The same turns and mirrors carry the whole set onto itself, and each row onto the other rows of its family. Which rows share a family with each named row? Give them in list order.
These 32 rows form 4 families of 8 rows each.
z854:  -6  30   2 -20  17 -17  20 -10 -35  -5  28  -7   1 -34 -21  15  14 -13  13   5  32   3 -13   1  -5  17  13  -8 -10  30 -15  21 -12  20  16  31 -12   1
z61:  18   0 -11  -4 -16  18  -8  30 -29 -15 -25  -3   8 -43  20 -18  18 -44  21 -29   1  -8 -23  -8  -8 -10   4  -8  -5  14 -15 -24  -9   6   6  10 -14 -37
z646:  15  11  10  -4   8   3 -24  35  -5   0   4  15   4 -12  25  -1  13   1 -10  28  -8  13  32  -7   1 -25  13  11 -20  36 -34  -4  -5  34   6  -7 -40  -2
z910:  21 -12 -17  15 -24   7   5   5  28 -26  -1  -3  12  32   4  -9   7 -29 -18  27 -40   2 -22  -9 -24 -37 -16   8  12   9 -17 -15  35 -16 -17  -1 -32 -18
z85:  -1   5 -16  -2 -34  -4  25 -17 -17 -14  12 -17  -8 -12  -1   1  19 -26   0 -10  -7 -21 -68  33 -16   5 -18  18  32   6  -1   9  22 -19  -6  19  -6 -17
z781:  11 -15  -8  12 -18   0  -1   9  12 -31 -23  12  12  15   8 -13  13 -17 -27  27 -43  -3 -12 -15 -42 -36 -18  11   1   9  -9 -33  19 -10  -4 -15 -22 -20
z711:   5   4  11  -8  12   9 -22  35  -5 -23   8   0  13  10  -4   5  12   1  -3  26 -19   7  27 -14  -8 -20  12   2 -41  29 -34 -25   2  37   7  -7 -24 -16
z387:   7  23  -1 -23   1 -11  15   4 -31  -1  38 -24  -9 -23 -14   8  15 -12  18  -2  30  -8 -20  14  26  27  18  -1  -2  22 -13  16 -10  28   9  24 -11   2
z100:  10   8   5 -19   6 -15  11 -31  -6 -18  41 -31  -6  34 -12  27   1   6 -11  52   3   4 -12   2 -16   3  -7  29   2  29  -4   6  -8   8 -11  -1 -25   9
z516:  15   7  -4   0 -17   9  -4  24 -26 -12 -18   3   0 -44  18 -16  38 -24  12 -40  -7  -3 -33   5  -1 -18   0 -13 -21  29  -7 -17  15   6   9  12  -3 -37
z135:  -1   1  22 -22  -5   1  19  -2  -6 -14  23 -19  22  29  20   3  34 -54  -4 -23 -11 -11 -18   4 -28 -13  27   0   7  26   4 -24 -24   4 -13 -13 -33 -13
z443:   9  20 -36  19 -10 -13 -11   2  -6  -6  -4  12 -28 -39 -15 -18  -4   5   9  26  -6  -3  -1  -8   9   4 -27  28  14  -4 -16  -5  36  10   9  20   3 -17
z564:  18  -6 -10  17   5  -6   4  -4  -1  -8  -9  18 -21 -37  -1  -5   0   7  -8  34   0  -8 -16 -12  19   5 -37  32  14   1 -19   5  29  18  13  17  12 -15
z424:  21   7 -32  14  -9 -16  -2  15 -16 -10  13  10 -19 -30  -8  -9  -2  26  -3  52  -8  -8 -19  -3  12 -16 -25  28   1  -4 -25   2  28  23   8  16   1  -3
z780:  12 -11 -22  -4 -21 -13  20 -26  -6 -24   9  -9  -8   2 -20  -6   3 -34  -1  -7   1 -17 -69  27 -20   1  -5  11  30  12  -1   4   6 -26 -10   9  -5 -31
z77:  -4  -3  23 -25 -13   7  13  -8  -5 -28   7 -21  22  22   6   1  24 -57  -4 -23  -3   1 -15   8 -30   6  28 -19  -1  35   5 -18 -20  -5  -4  -2 -34 -18
z765:   3  15   9  -7   0   4 -11  36 -14  -7   6  -4  11  -9  17   2  22   3  -5  32  -7   8  37 -26   0 -10   1   3 -28  18 -22 -18   1  45  13   0 -28   9
z519:  13  11 -25   2  -9  -7  -3  13  -5 -10 -11  15 -20 -43 -21  -5  -5  24  -4  42   4   2 -18  -2   5   0 -30  19  -3  10 -29  13  31  16  15  26   4  -5
z338:  15   9  12 -17  18  -1 -13  30  10  -9   1  10   9   4   1  -8  13  -1  -6  29  -1   9  35 -28  -9 -17  15   2 -28  30 -27 -19 -17  38   2 -10 -23   6
z101:   3   2 -10 -20 -25  -4  38 -24  -3 -26  11 -18   3  -4 -23  -4  19 -28   0  -9  -5 -22 -65  10 -24  13 -16   8  25  -2  10  -9  15 -15  -9  16  10 -15
z507: -12  31   9 -25   0 -13  12  13 -35  -2  26 -19   4 -33 -18   1  13   0   2 -16  27  -1 -15  11   5  21  27   5   5  25  -3  -3 -23  28  16  31 -11  -1
z109:  -7  19   9 -25   3 -15   6   4 -49 -10  18 -14 -11 -41  -6   2  17  -5  10   0  28  -9 -11  12   8  27  15   4 -13  23  -5  -2 -22  32  22  10  -2  -2
z51:  14   1 -20  -1 -31 -18  33 -27 -19 -16   8 -15 -10 -17   0 -12  12 -29   2   6   5 -13 -58  18  -8  12  -9   8  42   1  13   8   6 -20  -6  20  -9  -7
z348:   3  20   8 -35 -16  -1   8  14 -11 -16  22 -19  27  24  -1   0  33 -35  -2  -9 -13  -1 -18  18 -42 -15  35 -12 -10  36  -2 -18 -20   3 -19  -5 -37   0
z946:   4  -8  29 -36  -7   7  22   9 -10 -25  17 -28  27  34  13  10  29 -30 -12  -2  -6  -8 -28  12 -29 -14  25 -16 -15  37  -6 -12 -28   7  -3 -10 -38  -6
z268:   7  -1   0 -29   4 -31  21 -21  -3  -1  34 -20  -7  40 -16  19  12  14 -20  43  -1   0 -14  -3 -31  17  -9  33   7  11  -8   4   4  14  -6   4 -20   7
z426:   4  13  -7   8 -19  25  -9  30 -11 -21 -18  16  10 -50  14 -25  20 -36  13 -27  -9 -12 -20   3   5 -33   8 -14  -5  26 -20 -18   1   7   5   0 -10 -23
z573:   4   2  -2 -19   3 -12  22 -15  17 -12  36  -6   4  27 -16  16  -6  -5 -18  63  -3  -4   1   2 -23   7  -2  30  26  10 -19   5  -4  14 -10   0 -21  24
z225:  -3   7   2  -6  -4 -24  20 -23  14 -15  38 -11  -7  37 -24  13   7  18 -24  53 -13  -2  -8  11 -13   1  -3  21   6  20 -11   9  15  15  -1  -2 -22  19
z235:   9  -5 -12   6 -27   8   1  35 -20 -23 -21  14  10 -44  10 -33  23 -39   8 -21 -21 -14 -18   1   1  -9   7 -19   2  -1 -16 -25  16  10  12  13  -4 -30
z232:  23 -13  -6   0 -32  11  -4  18  22 -22 -13   3   4  23  23 -19  17 -15 -24  16 -42 -12 -20  -3 -19 -28 -17  28  14   6  -9 -34  24  -1 -20 -20 -18 -15
z872:  25 -18 -12  11 -18  11   3  -1  24 -18 -12  11  -4  22  15  -8  20 -23  -7  34 -38  -8 -20  -6 -27 -28 -27  14  -2  10 -24 -11  31 -10 -18 -23 -20 -15

Same family as z424: z910, z711, z100, z77, z109, z51, z235
Same family as z85: z135, z519, z338, z507, z268, z426, z872
Same family as z232: z854, z646, z516, z564, z101, z348, z573

The same turns and mirrors carry the whole set onto itself, and each row onto the other rows of its family. Which rows share a family with each named row? Give them in list order.
These 32 rows form 4 families of 8 rows each.
z771: -14 -17  33  43  -5 -14  26  -8   2   4 -16  19   2   3 -37 -22   7   2  21   5  13  12  11   2 -13  21  -7  21   9  36  -2 -19
z437:  -1  11  -5  31  -9  17 -29  10  46  -5  14  -5 -36 -13  -5  33  -8  10 -22 -34 -25  14  10 -11  -1  -1  12   4 -10   3 -17  -7
z81: -10  10 -16  25   2  20  34  -1 -22  14 -21  15  -5 -21 -15   0  32   3  16   8  -9  12   0  23   0  17  16  38 -19   8 -26  -6
z749: -11  11 -16   1   4  14 -27 -26  33  -8   9  13   0  20 -34  20 -13  -5  15  20 -10  15   3 -26 -22  -2  37 -10  20  -9 -21   2
z839: -33  -8   4  -1  21  12  34   5 -14  13 -29   2  -8 -11   1  -6  37   5  12  34  -6   3 -11  22   3  22 -19   1 -17   1   4 -12
z776: -21 -19 -22  -7   6  15 -13  32  27  19  17 -28 -18  -8  -7  30 -22   4 -32  -7  -2  12  -9  -6 -16  18  15 -34  -3   8  19  24
z889: -23   9 -11  15   0  17 -25  17  31   2   8 -23 -31  12   3  42 -20   0 -28  15 -10   2  23  -7 -15  13   1 -24   2  25 -17   3
z279:  17 -36 -22   5  16  -3  28  -9   9   0  -1  12   8 -16 -31 -37  -9  25  -3  -4   1  20  -6 -19 -25  -5   1 -16 -24 -10   8  -5
z139: -18   7  16  27  -6   4 -28  15  42   7  -4   2 -47  14   5  18 -23  -4 -28 -17 -16  10  25  -6  -6  22 -10   1  12  -6 -24   0
z386:   9  -9 -14  18  -1  11 -47 -17  35 -19  27   3 -33   2 -14  35   0  -2 -15 -22   5  16   4 -17 -11 -13  21   6  -5  -6 -11  15
z127: -26 -12  13  19   2   1  36  20 -21  27 -31  13  -4 -11 -23 -15  16   4  11   7 -17  12   1  26  -2  46  -3  25   0  -2 -15  -1
z195: -38  -4  13   3  33   3 -26  -5  29   0   2  19   5   5   3   1 -20 -10 -14  -4  11  34 -28  21 -13  42  37 -17   4  16  17  25
z262: -10 -10   8  26  16   5 -43   4  37 -13  12   5 -32 -10  17  23  -9  -2 -35 -33   8  24 -12  22  -1  20  13   5 -15  12   2  24
z984: -21 -11  19  19  10  -1  31 -15   9  -1 -14   2   0  -7 -19 -13  31   9  24  23  13   3  -3  -9  -7  -1 -19  -5  -8  31  20 -33
z917:  -8  -3   0  31  15   2   7 -27 -22 -11 -13  23  -1  -4 -11   0  40  -8  20  14  22  12   1  23  -7  21  17  42 -14  25 -17   4
z33: -23  30   6  23   1  13 -17  -7  51  -4  -4   5  -3  10 -20  18 -18   5   6   8 -33  12  11 -19 -13  17  26 -11  17  14 -24 -21
z55:  11 -25 -20  20   5   5  32 -17  -5   5  -8  13  13 -25 -38 -10  23   6  26  -2  18   8 -23   7 -10   2  21  34 -14   7   8   9
z922:  -3 -11 -21   5   6  24 -24  15  24   8  13   4 -36 -19   4  27 -14   2 -33 -31  -5  24 -19  16   0   2  23   2 -18 -22  -4  31
z550: -16 -27  20  16   8 -13 -40   1  37   1  16   6 -32  10  -2   6 -16 -11 -28 -36  21  25   1 -10 -15  26   3  -7  11   2  17  24
z356: -15  -6 -26   0   3  18 -32   5  19  -2  17 -18 -28  20  -7  45 -16  -8 -23  23   8   4  17 -13 -22   0  10 -24   4   8 -15  19
z822: -15   6 -11   9  26   6  13   6 -22   1 -19  14 -14  -3   8 -18  19  15 -16  13 -29  23  25   9 -11  35  -6  -4 -32 -11 -36 -14
z904: -35   2 -10 -12  20  23   1  17  21  25  -2  15   0 -10  -5   3 -27   0 -15  -8 -13  34 -32  20  -7  32  42 -20   1 -12   7  23
z764:  -1 -10   9  44   6  -4  31  -7  13   1 -19   8  11 -29 -22 -13  20  12  19 -11   6   5 -14  15  -4  23  10  33 -16  37   9 -11
z271:  -9 -14  -9   5  36  -6 -13 -23 -29 -21  -6  22 -10  14   4 -17  28   0 -10  23   5  26  22   6 -22  28   0  -1 -27  -8 -28   5
z221: -17 -34  13  12  14 -12   7 -14 -29   3 -16  23   2   9 -29 -15  26 -13  19  20  24  14  -2  21 -13  38   4  29   6  -1  -6  21
z604: -24 -25  -5   5  15   0 -32  15  34   0  19 -24 -15   2  -1  28 -18  -4 -32  -5  15  12  -6  -4 -20  26  10 -30  -1  30  25  25
z663: -28 -20   6  -3  28   2  16 -16 -18  -4 -21   7  -4   1  -2  -6  44  -6  16  41  19   4 -13  21  -5  18 -15   3 -13   4  11   1
z554:   7 -27  10  32  23 -19  16 -11  26 -15  -8   9   9 -13 -15 -40  -8  26  -7  -9   3  18   4 -11 -23  16 -10 -13 -23  25  12 -20
z107:  -2 -26  -5  13 -14   5  41  -4 -18  23  -9  19   0  -3 -55 -18   5   3  26  10  10  14   1  -7 -15  -3   6  19   8  -6  -7  -3
z608: -14 -18  -6   0  -8  10  -9  29  30  31  11   1 -36  -8 -13   8 -25  -1 -30 -41 -10  25  -4 -13  -8  15   7 -12   5 -28   7  20
z947: -12 -19  -5   0   5  11  40 -13  -3  10  -8   3  -1 -10 -31 -10  30   8  26  28  12   4 -10 -14 -10 -16 -11  -7  -9   5  17 -23
z129:  -3 -15 -12   1  -5   8 -37  -6  21   3  10  10 -44  24 -11  22 -17 -15 -19  -4   9  14  15 -14 -16  -1   3   1  15 -35 -21  28

Same family as z107: z771, z139, z127, z550, z221, z608, z129
Same family as z839: z776, z889, z984, z356, z604, z663, z947
Same family as z917: z437, z81, z386, z262, z55, z922, z764

The same turns and mirrors carry the whole set onto itself, and each row onto the other rows of its family. Which rows share a family with each named row? Give them in list order.
These 30 rows form 5 families of 6 rows each.
z246: -35  40  18  -3  28 -13 -15  -4 -11   4   0 -17 -31 -11  12   8 -20  16  -8 -34  -6  15 -19   9  10  14   8 -17 -29  -3   0  17 -26
z671: -40  41   9   5  31 -11 -10 -10 -13   0  21  -7 -35  -9  11   1 -19  19 -11 -30  -5   4 -19  -4  18  13  28 -15 -11 -10   0  10 -27
z491: -20   2  25 -16  -5  31 -14 -25   8   2  -8   3 -32 -11 -20  -9 -19   0  -2 -12  30  16 -27   9 -12 -10  -4 -31 -21 -59  -1  31 -15
z435:  -5 -15  14  -5  14  25   5  14  21 -25   1  13 -42  25   2 -18 -10 -22   4 -34  35 -38 -31  30  -1   0  10  12   9 -49 -20  18 -16
z359: -27  13  20 -14   3  26 -22 -21   6  -4 -17  -7 -49  -2 -15  -8 -24   5   8 -27  21  16 -30  25 -11   2 -19 -20 -28 -46   0  36 -20
z857:  -2  -4  16  -9   9  28 -16   5  23 -33 -16   9 -54  20  -2 -17  -8 -12  17 -37  33 -27 -36  33 -12   5  -5  18   4 -45 -26  15  -7
z826: -23  13 -18 -17 -14 -11 -15  -4 -24   2   4 -25   7 -13   2  31 -20   3   9  -1  10  31 -12 -23   6   6   5 -24  -9  21  16  -3  17
z146:  12 -35 -15 -21 -28  25   1   0  11 -27  -9   7 -14  23 -13   7   0 -34  32  -8  40   2 -19   7   1  -7  -9  11  20 -35   9  -8  31
z89: -12 -23  -1  -7   6  28  -6   6  19 -31   4  17 -49  22  10 -23  -5 -22  11 -45  25 -46 -29  28  -7   6  10   1  18 -35 -16  12 -13
z299: -40  40   6   1  24  -2 -20  -3 -11   5  11 -17 -31 -16   9   6 -30  18 -17 -25   2  -7 -27  -3  13  12  18 -17 -13   2  -8  24 -27
z900:  -3   0 -17 -13  17 -15   3   8 -11 -20  23  -7  -2  20  24  14 -15 -15  23 -23   5 -20 -14  -7   9  16  26  15  26  31  -6 -25  24
z891:  -3  -3 -26  -7   3 -18   2  26 -11 -29  11 -12  -1  21  22  18  -9 -18  16 -21  17 -20 -16  -6  12  18  21  15  22  30  -8 -22  16
z347: -17  21  -9 -18  -1 -22  -5  -1 -24  -6  -2 -19  10   4  19  25 -13   1  14 -13   3  41 -13 -17   7   2   0 -17 -22  19  17 -10   9
z790: -23  19 -15 -21  -7 -17 -13 -15 -30  -2   3 -16   3 -15   4  28 -16   5  16  -3   9  35   3 -23   5   1   4 -20 -10   5  14  -8  22
z140:  10 -40 -15 -24 -27  17   4  13   4 -29  -8   2 -12  23  -6   9  -1 -39  34 -17  43   4 -11  15  -8  -8  -1   4  12 -29   4  -7  33
z970:  16 -24 -10 -24 -22  18  -4   8  13 -41 -17   8 -12  34   5  -1   0 -27  37 -17  41  -1 -27   6 -15  -8 -14  18  11 -24  -7 -12  27
z746:  -6 -12   6   0   3  33  -7  14  20 -30  -3   9 -49  22   0 -21 -11 -22   3 -34  39 -40 -37  25  -5   6   9   3  17 -33 -26  22 -18
z259:  -4 -11  16   1  15  29  -2   0  18 -25   6  12 -53  24  -8 -15  -6 -14   3 -38  27 -38 -32  30   4   9  11  16  13 -47 -16  15 -13
z678: -17  15  -1 -20  -6  -9 -19 -15 -23  10   7 -25  10 -16   2  20 -19  -4  14   5   5  36 -13 -23  13   0   6 -18  -4  13  19   6  19
z21: -25  -8  13 -15 -16  34 -28 -17   6  -1 -12  -1 -36 -15 -13 -17  -9 -11   1 -19  24  11 -27  11  -5 -11  -8 -31 -12 -53   8  44 -18
z324: -40  34  17   1  29  10 -24  -4 -14   5  23 -13 -28 -11  13  -2 -24   8 -15 -28 -11 -13 -25  -2  16   3  18 -12 -17 -10  -2  25 -26
z459:  -4   5 -23  -6   7 -13   6  24  -5 -30  16   1  -9  19  24  17  -2 -22  20 -26  10 -21 -10  -8  23   7  23  26  23  10  -3 -33  20
z859: -37  45  14  -2  34  -9 -10 -11 -14   1  12  -7 -28 -13  11  -1 -26  21 -14 -21   1  -8 -17  -6  12   9  15 -12 -12 -15 -10  16 -26
z434: -23   2  17 -10  -4  26 -16 -33   3   3  -6  -2 -41  -4 -26  -9 -16   2   2 -14  26  27 -28  12  -5  -1  -5 -30 -15 -54  11  36 -18
z788:  -6   2 -26 -11  13 -24   6  25 -17 -29  14  -6  -6  20  25  15  -8 -18  22 -26  13 -18  -1  -2  15  10  18  23  21  13  -6 -22  23
z763: -23  16 -20 -18 -12 -17  -9  -9 -21  -2   6 -11   4  -8   5  22 -11  -5  18   0   7  44  -5 -26  13  -3   8 -20  -6   3  26 -13  17
z881:  10 -43 -19 -29 -28  10  -1  -4  10 -25 -11   5 -11  16  -1   0   1 -33  38 -13  40   4 -16   8 -10   3  -1  -3  30 -13   4  -7  30
z96: -25   5  13 -10 -13  39 -25 -18   8   1 -12  -3 -42 -10 -22  -7 -23  -1  -3 -15  30  11 -34  11 -13  -7  -6 -36 -17 -41  -1  39 -18
z334:   7   3 -12 -14   3 -18   2  25  -6 -36   2  -2   4  26  31  15   3 -15  22 -24  15  -2 -17  -9   8   5  14  23  11  21  -8 -31  20
z136:  11 -38 -18 -19 -34  22  -4  10   8 -33 -11   0 -10  26  -8   6  -3 -38  30 -11  48  -3 -24   9 -14   0  -2  -4  19 -14  -1  -7  25

Same family as z136: z826, z299, z891, z746, z96
Same family as z246: z359, z857, z347, z970, z334
Same family as z678: z89, z900, z21, z324, z881
Same family as z146: z671, z259, z459, z434, z763

